First come named moves, each a turn or a mirror, each shown by rows before and after it. For each pair of rows after them, which moves, in which order, take the first row to the second? The first pair is done for you.
Z (before => after):
[  9 -23  42  -3  51   0  21   2   7  -5   2  26 -15  -1 -17  -7   3   5
  -1 -12 -26  14  18   8  -4  27  27  21  13   6 -26  16 -17 -22 -13] => [ 11 -18  46   9  45  -2  11   2   8  -3  -8  23 -11   1 -45  -8   5   5
 -13 -22 -22   4  29  20   0   7  21   7  14   1  -7  15 -20   0   7]
[ -4 -26  16  14   4  19 -25  32  -2  -8  16   9 -38 -13  20  -1  21 -10
  -3 -13   9   3   2 -16  -2  14 -13  27 -15  -4 -28  23   9  -8 -46] => [  3 -28  24  31   4  11 -38  41   1   3   0  11 -38   3  -4  -8  26  -5
 -17 -30   8  -7  21  -2   2 -11 -22   4 -17  -1   3  21   5  28  -8]
[ -2 -11 -10   6  16   5   3  16   3  12  12  -5  -6  -7  -6   4  -9   3
 -11   2  -4  25 -22  -2  14 -18  -1  -4 -19 -21 -11  12 -19 -11 -10] => [ -1  -7  -3   6  14   3  -9  19   2  12  10  -6  -8  -6 -15   4  -8   0
 -13  -4  -1  21 -18   4  19 -26  -9 -16 -20 -15  -4  11 -22   4  -1]
S (before => after):
[ -9  -6   2 -29 -11 -21 -20  12   3   8 -17   9 -30   2  -5   0   1  11
   4  19  22  39 -25   3 -14  -1  -5  39   8  27 -20  35  14 -17  -8] => [-10  -4   3 -30 -15 -15 -12   8  -1   7 -11  12 -25  -1  12  -1   2  16
   6  25  19  36 -26  -2 -16  16   2  39  11  25 -25  27  13 -28 -12]
[ 27  -7  10  -6  -4  -4 -21   8  -9  22 -10  -6 -19  43  -2 -28   4 -18
 -14 -20  29   1   8  10 -38   2 -27  13  -3  27 -20   0  11  16   1] => [ 21   6  15  -1  -8   0 -13   3 -11  21   4  -7  -9  34  27 -23   1  -7
   0  -2  17  -4   5 -11 -48  38  -5  19  20  14 -36 -15   6  -7 -19]
[  7 -15   1  -3   8  -2 -10   1  -5  -1  -7  10  17  18  -9 -10  -2  -7
 -13 -12  14 -21   6  11  11 -29  18 -27 -17  19  11  -9   0  24  25] => [ 12   4   7  -4  17  -2 -16  22  -1  24  11  24   3  33  -3 -14  -8 -11
 -17 -18  11 -12   6   4 -10 -24   4 -24  -8  11   6 -12   1  13  12]
[ 13  39 -35  20  -9  62  -8 -17  38  17   3   8  -9 -22  34  37 -16  20
   7  14  15  -4  -6  30  -1  -6   5   2   0 -21   3 -18 -10 -25  23] => [ 15  27 -38  26 -10  61  -6 -29  35   5  -8  13  -8 -28  26  42 -12  19
  11  20  17  -9  -9  36   7 -10   7   0  -6 -16   9 -13 -10 -17  32]
X (before => after):
[ -1 -17  21  -4  -8 -17  -4   2 -20 -28 -24   2  19   5 -11 -14  15   7
  19  -8   4 -12  28  -9 -10   3  13 -10  25  27  13  -5  35  28  12] => [ -6 -17  25  -5  -4 -20  -3   0 -26 -28 -21   0  24   2  -4 -16  17   8
  13  -4   2  -9  26  -9  -5   1  18  -3  25  27   9  -7  32  21  14]
[  9  -4  -6 -23  -5  -1  -1 -13   3   2  -6   1  -5  -9   0  -9  17   8
  13  16   7   9  -9 -11  -3   6   2  17  -5  17 -11  15  13   6 -17] => [ 12  -1 -10 -16  -9  -5  -7 -11   6  12  -8   5  -5  -4 -13  -4  15   2
   4  12  17   1  -2   5   4 -13 -10  11 -12  19   2  22  12  15  -5]
[ 19  14  -6  31  10 -10 -23  10   9  14 -19   2 -12  18 -27   7 -17  -4
 -23  -6   4 -19  26  11 -12  -8   0 -31  14 -15   2  -6  16  18  18] => [  4  21  -1  34   5  -1 -13  -4   0   9  -6   3   1   6  -3   6 -21   2
 -10  15 -13 -31  28  -3  -9  28  18 -28  33 -17  -7 -26  15  -5   8]
[ -3 -26  10   1  17 -10   1   5  -7  -9  -6  -2   0  -4  -4   6  14   3
  -7  -2 -13  23  -8  -6  15  -7  13 -11 -15  -7 -10  13   3  -5  -5] => [  0 -19   3  14  14  -7  -8   9  -1  -2  -7  -4   0   4 -17   5   8   2
  -8  -5  -5  11  -1   8  15 -24  -3 -15 -13  -8  13  10  -7  14  10]
Then:
(2 to 3 moves a pair)
[ 17  20  -5  -1 -14   6  -7  16  14  18   6   3 -14   2  -4  -2   0   2
  -6 -13  17  -4   6  18 -18 -18 -41  -3   1   3  10   3  12   8   3] => [ 13  27   3   9 -11   7  -3  11  12  24  20   1 -10   5   7  -3  -1   5
  -6  -8   7 -11   8  10 -26  -2 -31  -8  14  -7  13 -11   1   6   3] : S, Z
[ -5 -10  16 -13   2 -21  -3   4 -13  -1   4 -11  14   2   3 -18  14  18
   8   6   3   4   7 -27   8  20  15  -2  -7  19 -34  19   9  -5 -20] => [ -2  -6  20  12  -2 -20  -6   2  -8   2  -5 -11  25  10 -16 -18  14  18
   4  -4   1 -17  24 -12   9  -3   1 -25   3  23  -1  13   4  24  15] : Z, X
[-41  12  -4   6  13   5 -10 -10 -20  -8  24 -10 -18   5  43 -15  -8  -5
   3  14   5  35 -15   0  -3  10  11  26   2  -2 -21   5   7 -27 -27] => [-36  30  11  18  17   0 -20   8 -18  18  32  -4 -22  20  43 -27 -14 -12
  -7   4   1  32  -3  -1 -14   5  -5  12  15 -13  -4  -2   4 -10 -15] : Z, S, Z
[  3 -25  22  -7  23 -15  -8  28  -6   4  -6   9 -14  16 -16 -24  13  -3
 -17  -6  -1  38  -7 -11  18 -16  -1  -6 -17  10 -14   8  -6  -4 -15] => [ -2  -8  33   4  22  -9  -2  34  -4  17   8   9  -6  17   2 -23   7   0
 -10  -2 -19  33   0 -18   7  11   7 -12   9  -1 -15 -13 -15 -11 -18] : S, Z, S
[-24 -14 -13  -9 -14   3  14 -18   2   6  -1  14  10  -9  13   2   5  -1
  23   4  -1  -8  -1 -33  16  22 -11  13  11  -5   6  -8   6  -2   6] => [-23  -8 -12 -18  -9   3   9  -4   5  17   7  15  10  -7  15  -1   2  -4
  22   3  10   4  -7 -29   6  20 -17  19   5  -6  -8  -6   6  -8   4] : Z, S, Z
[ -3  -4  16   7  -4  -5   0 -21   3 -23   1 -13  11 -16   7   7  -7   5
  -4  13  22  -4  -8 -28  -1  19   1  29  -2  10 -13  -9  -8   7 -28] => [  7   5  26  18  -3 -12 -19  -3  11  -4  -5  -5   1   9 -22  -9   0   0
 -19  -8  32  -4   7  -8  -5 -10 -21  10  -3   8   9  -8  -8  32  -3] : Z, S
[  3 -22   0   3  16   3   4  -1  12  -8   7   8  -3  -5  10   8   5   2
 -15  -1 -18  16 -26 -18  14  18  15  -3 -17 -21 -27  10 -10 -33  -5] => [  6 -28   2  19  16  -2   0  -4  14 -19 -20   6   8  -1 -19   6  10   5
 -27  -7 -17   0 -13   1  28 -12  11 -20 -20 -10  -1  14  -9  -7  25] : S, Z
[  0  -4 -21  -4  10   4   1  19   6  19  23   2   2  -3  23  20 -10  -4
   2  -3  -2  12 -21  -1  12   4 -13  -1 -15 -22 -16  19 -17 -19 -19] => [ -1 -11 -10  16   3  -2   2   8   8   5  -2  -1  13   0  -6  12  -2  -6
  -3  -5  -4 -11  -3  18  29 -18 -11 -31 -15 -19  22  16 -19  16  19] : S, Z
